Q: 128  152  157  132  144
A: 144
Q: 132  100  141  102  141
A: 132
Q: 137  151  126  125  132
A: 132
Q: 142  125  147  149  137
A: 142
Q: 101  156  118  103  126
A: 118
Q: 142  137  154  102  135
A: 137
Q: 112  111  150  101  124
A: 112
---
[[136 139 138 135 117 138]
 [134 128 133 119 121 149]
 [126 120 124 132 132 150]] Out: 136

[[133 142 147 117 120]
 [141 141 131 131 121]
 [120 113 150 137 138]] Out: 133

[[134 129 128 128 109 131 127]
 [134 129 135 128 134 142 146]
 [134 129 128 150 111 142 135]] Out: 134

[[140 123 124 128 118]
 [125 123 129 117 109]
 [121 135 130 105 122]] Out: 140

[[125 130 130 131 125 128]
 [132 131 131 132 128 156]
 [109 121 106 122 148 138]] Out: 125

[[119 131 120 124]
 [122 127 125 126]
 [115 147 107 121]] Out: 119

[[137 128 137 107 124]
 [109 134 123 104 109]
 [157 122 149  98 114]] Out: 137
---
[[140 151 104 130]
 [144 150 104 131]
 [145 144 107 142]]
140

[[149 142 135 146 133]
 [144 102 139 140 154]
 [126 106 121 130 141]]
149

[[145 141 126 136 149 145]
 [124 134 111 134 122 120]
 [140 148 131 124 152 134]]
145

[[129 131 125 126 137 120]
 [135 124 127 137 135 106]
 [126 135 136 123 130 131]]
129

[[134 145 110 105 141 115 129]
 [128 119 142 111 115 141 124]
 [145 134 126 132 139 136 137]]
134

[[132 121 128 124 120 127]
 [150 132 125 155 134 124]
 [141 138 116 147 137 142]]
132
---
[[106 127 118 122 131]
 [135 130 132 125 126]] ==> 122

[[133 139 125 125 129]
 [135 157 128 147 146]
 [134 115 127 121 116]] ==> 147

[[126 135 140 123 119]
 [119 126 130 116 152]
 [130 126 124 132 126]] ==> 116

[[115 145 101 129 115 107]
 [134 144 128 121 141 136]] ==> 115

[[132 135 137 127 124 131 131]
 [108 115 120 142 118 131 103]] ==> 131

[[123 123 116 112 143 130 116]
 [140 148 129 156 122 149 155]] ==> 130
---
[121 141 103 128] yields 141, 103

[156 124 154 138 134 130 118] yields 156, 118

[[151 121 120 130 140 120]
 [147 129 118 139 147 126]
 [137 130 123 134 140 130]] yields 151, 118

[[137 138 115 144 138 127]
 [136 143 108 129 101 102]] yields 144, 101

[138 109 101 105 122 114 126] yields 138, 101

[[125 144 124 125 135 138]
 [132 126 106 126 127 125]
 [115 128 127 135 143 128]] yields 144, 106
---
[[136 119 136 129 145 140 141]
 [128 117 134 131 154 149 142]] value 119

[106 104 120 128 125 124 124] value 106

[144 151 101 137  99] value 101

[125 126 127 131 131 155] value 126

[125 104 146 148 145 121] value 121

[[152 143 135 120 134]
 [127  98 116 139 118]] value 116

[131 149 107 146 157 136] value 131

[[119 128 114 104 125 121]
 [119 123 126 115 129 121]
 [140 134 138 118 146 132]] value 114

[[116 126 144 145 152]
 [106 143 130 134 114]] value 114

[107 155 120 106] value 107
---
[[131 131 111 142]
 [127 125 116 132]
 [133 137 128 151]] ⇒ 116

[[150 102 129 109 130 125]
 [143 139 129 124 127 141]] ⇒ 127

[[ 99 119 120 121]
 [151 137 136 135]
 [145 147 144 150]] ⇒ 136

[[135 121 120 116]
 [143 106 108 123]] ⇒ 108

[[124 127 139 123 107 146]
 [128 121 118 126 157 113]
 [124 128 122 121 129 116]] ⇒ 157

[[136 123 136 127 127 128]
 [156 113 155 135 135 129]
 [130 132 139 140 137 128]] ⇒ 135

[[ 98 137 121 119 124 106]
 [146 130 135 136 133 146]] ⇒ 133

[[125 142 152 134 145 133 132]
 [128 122 115 121 119 128 126]
 [126 141 149 138 142 131 134]] ⇒ 128
---
130,133,110,102,124,129,120 -> 130, 120

154,107,108,113 -> 154, 113

137,121,141,115,130,112,122
144,112,148,108,124,100,125
129,133,122,134,137,129,115
-> 137, 115

153,128,103,123,145 -> 153, 145

131,133,107,133,153 -> 131, 153

135,148,106,153,158,140 -> 135, 140

142,119,122,138,135,103,122
149,128,141,145,140,104,126
-> 142, 126

136,122,135,120,123,115
127,123,122,127,119,151
-> 136, 151

127,134,145,104 -> 127, 104

118,109,131,139,145,157,116 -> 118, 116
---
array([[149, 114, 110, 119, 120],
       [138, 110, 121, 135, 122]]): 135

array([[100, 157,  99, 157],
       [104, 147, 136, 103],
       [124, 136, 116, 144]]): 136

array([[137, 112, 146, 139, 122, 140, 106],
       [123, 144, 110, 118, 135, 118, 151],
       [103, 124, 135, 123, 124, 122, 110]]): 118

array([[133, 126, 126, 114, 126, 121],
       [110, 102, 108, 129, 132, 144]]): 132

array([[112, 124, 127, 134, 136],
       [158, 130, 128, 128, 123],
       [132, 121, 125, 117, 124]]): 128

array([[153, 120, 118, 124, 104],
       [133, 114, 145, 120, 120],
       [127, 134, 139, 102, 103]]): 120

array([[118, 141, 113, 133, 126, 126],
       [151, 157,  99, 119, 126, 110],
       [155, 126, 102, 117, 107, 145]]): 126

array([[127, 126, 127, 127, 128, 127],
       [127, 126, 125, 125, 129, 126],
       [154, 154, 153, 112, 123, 122]]): 129
---
[[148 129 122 129 119 130]
 [152 135 130 138 127 138]
 [141 127 117 124 118 126]] -> 130, 141

[[127 127 129 128 129 128]
 [128 127 129 128 128 129]
 [143 104 109 120 122 150]] -> 128, 143

[[105 112 118 141 107]
 [125 151 151 110 120]] -> 107, 125

[[125 129 133 132 114]
 [124 129 121 119 106]
 [127 125 134 134 122]] -> 114, 127

[[124 137 129 112 124 155 125]
 [126 126 128 132 120 120 132]
 [127 122 123 136 141 135 129]] -> 125, 127

[[105 138 125 113 120 115 122]
 [129 135 144 137 143 141 144]] -> 122, 129

[ 98 124 131 136 129 114] -> 114, 98

[115 116 100 112] -> 112, 115
---
Input:
[[136 123 128 112 131 118]
 [136 123 128 112 132 117]
 [137 143 119 105 124 116]]
Output: 123

Input:
[[121 122 142 145 153 155]
 [140 151 110 138 129 141]
 [123 125 129 116 110 106]]
Output: 151

Input:
[[127 129 154 113]
 [137 133 113 147]
 [106 106 141 106]]
Output: 133

Input:
[[102 141 126 114 118 149 104]
 [106 149 115 106 109 152 111]
 [150 129 116 129 124 118 151]]
Output: 149

Input:
[[133 129 133 114 132 146 125]
 [120 129 115 106 132 146 125]
 [120 129 115 151 132 101 125]]
Output: 129

Input:
[[104 111 135 105 143]
 [116 108 153 144 132]
 [138 148 119 120 103]]
Output: 108
